In the rows, zero is written as 128.
Named moves (each a turn or a mirror), then the moves between two rows, first move first; the first pair answered:
Z964 (before -> after):
[151  96 100 106 119  97 105  93] -> [145  95 101 107 119  97 106  92]
[105 111 121 147 127 120 121 146] -> [108 117 111 143 124 127 119 151]
[128 151 114 127 126 144 156 144] -> [105 136 145 138 129 123 166 127]
Z380 (before -> after):
[105 129  93 147 143 116 132 118] -> [157 142 122 145 133 129 104 154]
[169 139 142  90 104 113 124  79] -> [149 135 128  92 109 108 133  62]
[122 130 104 132 121 131 127 159] -> [118 131 102 133 121 131 127 162]
[128 120 115 123 118 126 134 123] -> [144 122 122 123 113 131 126 130]
Z556 (before -> after):
[103 135  74 128 140 145 137 149] -> [122 134  62 114 135 136 133 127]
[140  97  95 157 114 156  78 156] -> [137 102  89 156 116 161  83 158]
[ 96 139 207 136 130 101 154 107] -> [ 82 152 198 138 136 116 169 121]
Z701 (before -> after):
[ 85 179  78 142 138 187 161 184] -> [153 195 200  99 103 111 168  88]
[ 94 110 129 151 143 141 139 148] -> [145 163 135 114 127 152 148 144]
[164 120 156 144 143 114  97 114] -> [133 109 116 163 153 134  95 144]

Each pair is 2 to 4 moves apart.
[102 187  51 135 139 167 190 110] -> [172 148 108 175 129 188 100 207]  Z964 Z380 Z701 Z964
[153 175 165 100 113 124 159 123] -> [137 131 163 107 118  91 149  80]  Z701 Z701 Z556 Z701
[135 176 179 118 113 142 159 134] -> [ 91 153 188 135 124 127 167 125]  Z701 Z556 Z701 Z701
[137 133 160 145 123 153 121 175] -> [135  99 172 133 122 101 117 104]  Z556 Z556 Z556 Z701
[144 165 195 151 132 144 120 160] -> [ 74 117 179 165 150 112 137 117]  Z964 Z701 Z380
[187  95 120 130 129  68  93  85] -> [120 124  77 119 143  75 157  64]  Z556 Z701 Z701 Z380
[137  98  85 148 129 113 100 120] -> [147 135  96 122 120 101 126  85]  Z556 Z701 Z380 Z701
[154 147 125 128 118 152 114 164] -> [152 170 121 105 114 142 144 134]  Z380 Z964 Z701 Z380
[125 161 185 119 124 116 152 109] -> [ 72 118 154 142 139 109 152 105]  Z701 Z964 Z556 Z964
[193 158 169  80 119  98 134  68] -> [192 156  50  84 129 146 115 117]  Z701 Z701 Z556
